Small tables with named rows and columns. After each table, cells are looked up by row and column.

Pumapar:
           Nir   Gesi    Nuz    Som
Kalo     3.938  2.888  8.009  1.156
Vem      7.034  1.997  9.470  3.820
Rulosaz  4.421  7.466  2.138  0.806
Mip      3.316  8.097  3.884  1.194
Dovof    4.840  4.361  3.266  8.594
Mek      6.166  5.697  3.421  7.549
Sunuf    4.179  1.791  5.600  0.539
Lunal    3.339  7.362  7.168  0.745

Som of Kalo = 1.156
Nuz of Mek = 3.421
Som of Mip = 1.194
Som of Dovof = 8.594
Gesi of Mip = 8.097
Nir of Mek = 6.166
Nir of Lunal = 3.339
Gesi of Rulosaz = 7.466
Gesi of Sunuf = 1.791
Som of Sunuf = 0.539
Som of Vem = 3.820
Nir of Kalo = 3.938
Nuz of Rulosaz = 2.138
Som of Rulosaz = 0.806
Nir of Sunuf = 4.179
Gesi of Vem = 1.997
Som of Lunal = 0.745
Nir of Dovof = 4.840
Which row has the largest Gesi? Mip

Vesu:
	Dazi	Bibe	Navokun	Teb	Duvur	Zasipe	Sim	Noroz	Gefi
Diz	18	246	242	253	29	239	248	24	34
Zepa	235	240	16	17	242	33	23	251	233
Tam	243	246	242	26	13	242	254	28	24
Bopeve	13	241	32	29	19	15	235	255	246
Kenupe	238	232	29	25	247	15	35	246	237
Zus	242	31	246	22	253	31	15	252	237

Kenupe, Navokun => 29
Zus, Bibe => 31
Zus, Duvur => 253
Diz, Zasipe => 239
Diz, Sim => 248
Bopeve, Duvur => 19
Diz, Gefi => 34
Diz, Teb => 253
Bopeve, Navokun => 32
Bopeve, Dazi => 13
Zepa, Sim => 23
Kenupe, Sim => 35
Diz, Dazi => 18
Kenupe, Bibe => 232
Bopeve, Noroz => 255
Kenupe, Dazi => 238
Which row has the largest Teb? Diz

Furidu
columns: Zefa, Nuki, Muleduz, Devisa, Sugomu, Vuv, Pivo, Doz
Piv: [125, 114, 109, 92, 114, 76, 179, 177]
Tenos: [109, 148, 36, 80, 124, 125, 95, 166]
Nem: [96, 155, 197, 185, 24, 155, 195, 146]

What is the Muleduz of Piv in Furidu? 109
What is the Zefa of Piv in Furidu? 125
What is the Pivo of Tenos in Furidu? 95
What is the Nuki of Nem in Furidu? 155
What is the Pivo of Piv in Furidu? 179
What is the Zefa of Nem in Furidu? 96
What is the Devisa of Piv in Furidu? 92
What is the Vuv of Piv in Furidu? 76
What is the Sugomu of Nem in Furidu? 24

Table Suven
|  | Baz | Zozov | Tanafom |
|---|---|---|---|
| Koturod | 1853 | 6890 | 8590 |
| Tob | 9408 | 2145 | 1687 |
| Gik | 9454 | 1769 | 1973 |
| Nul | 9471 | 2016 | 9336 |
| Kope | 2150 | 9318 | 8424 |
| Nos | 9345 | 2600 | 9502 |
| Kideru | 1822 | 7838 | 1495 |

Kideru, Baz: 1822
Nul, Zozov: 2016
Kope, Baz: 2150
Koturod, Tanafom: 8590
Kope, Zozov: 9318
Nos, Baz: 9345
Gik, Zozov: 1769
Nul, Tanafom: 9336
Gik, Baz: 9454
Tob, Zozov: 2145

Zel:
,Lun,Futofaf,Sorup,Buf,Tel,Zudesi,Gabad,Tas,Potekel
Kevodi,176,137,156,143,194,33,234,150,111
Nad,148,203,160,136,138,113,173,125,165
Kogezan,207,110,117,148,212,97,160,165,180
Numunu,121,121,174,146,123,150,153,136,93
Fefeto,213,139,57,206,200,224,65,192,225
Duz,84,158,236,95,105,64,240,112,72
Batu,169,128,81,211,180,226,42,206,163
Nen,147,217,135,168,104,244,85,154,148
Vumema,221,143,52,207,206,223,69,194,218

Nad, Sorup => 160
Vumema, Buf => 207
Fefeto, Sorup => 57
Batu, Futofaf => 128
Duz, Potekel => 72
Vumema, Lun => 221
Numunu, Gabad => 153
Numunu, Potekel => 93
Batu, Sorup => 81
Nen, Zudesi => 244
Kogezan, Potekel => 180
Numunu, Tas => 136
Fefeto, Buf => 206
Vumema, Tas => 194
Nad, Tel => 138
Duz, Futofaf => 158
Batu, Zudesi => 226
Batu, Potekel => 163
Batu, Tel => 180
Nad, Futofaf => 203

Table Kikidaz
|  | Funatok | Pup | Vas | Fom | Dov |
|---|---|---|---|---|---|
| Bedetos | 14 | 71 | 21 | 73 | 15 |
| Gutero | 13 | 72 | 15 | 70 | 11 |
| Nedo | 71 | 33 | 28 | 20 | 64 |
| Nera | 70 | 12 | 71 | 13 | 69 |
| Pidi | 71 | 11 | 73 | 9 | 72 |
| Buz | 70 | 11 | 70 | 11 | 71 |
| Vupib | 73 | 12 | 63 | 7 | 73 |
| Balefe | 63 | 20 | 13 | 19 | 29 |
| Pusadez | 18 | 63 | 59 | 69 | 12 |
| Zikome | 64 | 62 | 11 | 14 | 25 |
| Tun | 75 | 12 | 67 | 11 | 73 |
| Zatev | 53 | 73 | 11 | 69 | 17 |
| Tazaz | 72 | 12 | 70 | 12 | 69 |
| Lin | 11 | 69 | 12 | 72 | 11 |

What is the Fom of Gutero in Kikidaz?
70
What is the Dov of Gutero in Kikidaz?
11
What is the Dov of Vupib in Kikidaz?
73
What is the Pup of Vupib in Kikidaz?
12
What is the Vas of Nera in Kikidaz?
71
What is the Pup of Balefe in Kikidaz?
20
What is the Pup of Tazaz in Kikidaz?
12
What is the Dov of Bedetos in Kikidaz?
15
What is the Pup of Gutero in Kikidaz?
72

Mufodug:
	Reb	Desu	Gof	Nim
Zifuti	29	25	9	90
Kilasen	29	25	11	80
Gatidu	29	29	15	39
Batogu	39	31	68	19
Tere	43	36	69	17
Zum	29	25	11	75
Tel	29	25	11	74
Baravom	29	25	10	87
Sisaka	29	25	11	81
Kifi	29	25	11	45
Tes	29	25	11	74
Luk	29	25	20	36

Desu of Zum = 25
Gof of Luk = 20
Desu of Tes = 25
Reb of Tere = 43
Desu of Tere = 36
Nim of Batogu = 19
Which row has the largest Gof? Tere

Podak:
|  | Vatimu | Sos | Pefub | Robu | Pupig | Puv | Nugu |
|---|---|---|---|---|---|---|---|
| Segi | 675 | 720 | 713 | 663 | 641 | 727 | 658 |
| Tek | 407 | 733 | 894 | 743 | 306 | 930 | 601 |
| Tagume | 695 | 619 | 677 | 733 | 637 | 629 | 633 |
| Levasiv | 695 | 681 | 694 | 701 | 691 | 686 | 695 |
| Bikigan | 695 | 687 | 694 | 698 | 692 | 691 | 694 |
| Nufunip | 656 | 543 | 489 | 764 | 497 | 429 | 371 |
| Zof | 696 | 607 | 666 | 736 | 623 | 615 | 616 |
| Tezo | 693 | 699 | 692 | 691 | 693 | 696 | 691 |
| Munofu | 618 | 529 | 363 | 781 | 448 | 326 | 236 |
| Zezev | 693 | 600 | 657 | 738 | 610 | 604 | 598 |
| Rugiset | 685 | 717 | 701 | 671 | 671 | 714 | 673 |

What is the Puv of Tagume in Podak?
629
What is the Pupig of Zof in Podak?
623
What is the Puv of Bikigan in Podak?
691
What is the Vatimu of Tagume in Podak?
695
What is the Nugu of Tagume in Podak?
633
What is the Pefub of Tagume in Podak?
677
What is the Pupig of Tezo in Podak?
693

Table Dem
|  | Soz | Zusa | Romuv | Meveve | Lutufil | Kat | Koz | Leb | Dazade | Mikizo |
|---|---|---|---|---|---|---|---|---|---|---|
| Pim | 172 | 58 | 104 | 170 | 172 | 146 | 109 | 169 | 102 | 74 |
| Reg | 185 | 59 | 79 | 201 | 175 | 142 | 114 | 179 | 40 | 40 |
| Kavul | 118 | 104 | 151 | 67 | 129 | 186 | 40 | 104 | 227 | 219 |
| Lib | 84 | 188 | 136 | 135 | 81 | 44 | 217 | 85 | 23 | 66 |
| Bes | 142 | 71 | 132 | 87 | 147 | 194 | 32 | 136 | 238 | 217 |
| Dos | 124 | 153 | 103 | 174 | 116 | 43 | 221 | 130 | 31 | 12 |
| Kesadog | 66 | 192 | 161 | 59 | 72 | 99 | 134 | 54 | 182 | 191 |

What is the Leb of Dos in Dem?
130
What is the Lutufil of Dos in Dem?
116
What is the Romuv of Pim in Dem?
104
What is the Mikizo of Bes in Dem?
217
What is the Meveve of Kesadog in Dem?
59
What is the Lutufil of Bes in Dem?
147
What is the Meveve of Kavul in Dem?
67
What is the Dazade of Bes in Dem?
238
What is the Lutufil of Kesadog in Dem?
72
What is the Dazade of Lib in Dem?
23
What is the Zusa of Dos in Dem?
153
What is the Dazade of Pim in Dem?
102
What is the Leb of Bes in Dem?
136
What is the Zusa of Lib in Dem?
188
Which row has the largest Koz? Dos

Suzol =
|  | Kodezuk | Kur | Rodegub | Gos | Kuf | Lupegut | Tukag | Dumakas | Vir | Redeza |
|---|---|---|---|---|---|---|---|---|---|---|
| Bifekan | 100 | 63 | 120 | 96 | 175 | 154 | 158 | 103 | 118 | 151 |
| Resa | 92 | 79 | 121 | 93 | 187 | 152 | 166 | 100 | 117 | 152 |
| Keb | 111 | 61 | 93 | 125 | 163 | 189 | 133 | 121 | 135 | 175 |
| Fafor | 102 | 75 | 114 | 101 | 182 | 159 | 160 | 111 | 121 | 160 |
| Maz | 102 | 53 | 105 | 109 | 183 | 169 | 151 | 112 | 123 | 161 |
| Datin | 107 | 54 | 103 | 116 | 169 | 177 | 141 | 114 | 127 | 173 |
| Mukulug | 91 | 74 | 127 | 95 | 199 | 145 | 164 | 95 | 113 | 153 |

What is the Gos of Datin in Suzol?
116
What is the Lupegut of Mukulug in Suzol?
145
What is the Kur of Maz in Suzol?
53
What is the Kur of Keb in Suzol?
61
What is the Kur of Resa in Suzol?
79
What is the Kodezuk of Mukulug in Suzol?
91
What is the Kur of Mukulug in Suzol?
74
What is the Gos of Mukulug in Suzol?
95
What is the Lupegut of Keb in Suzol?
189
What is the Gos of Keb in Suzol?
125
What is the Rodegub of Fafor in Suzol?
114
What is the Vir of Bifekan in Suzol?
118
What is the Rodegub of Resa in Suzol?
121
What is the Vir of Fafor in Suzol?
121
What is the Lupegut of Datin in Suzol?
177

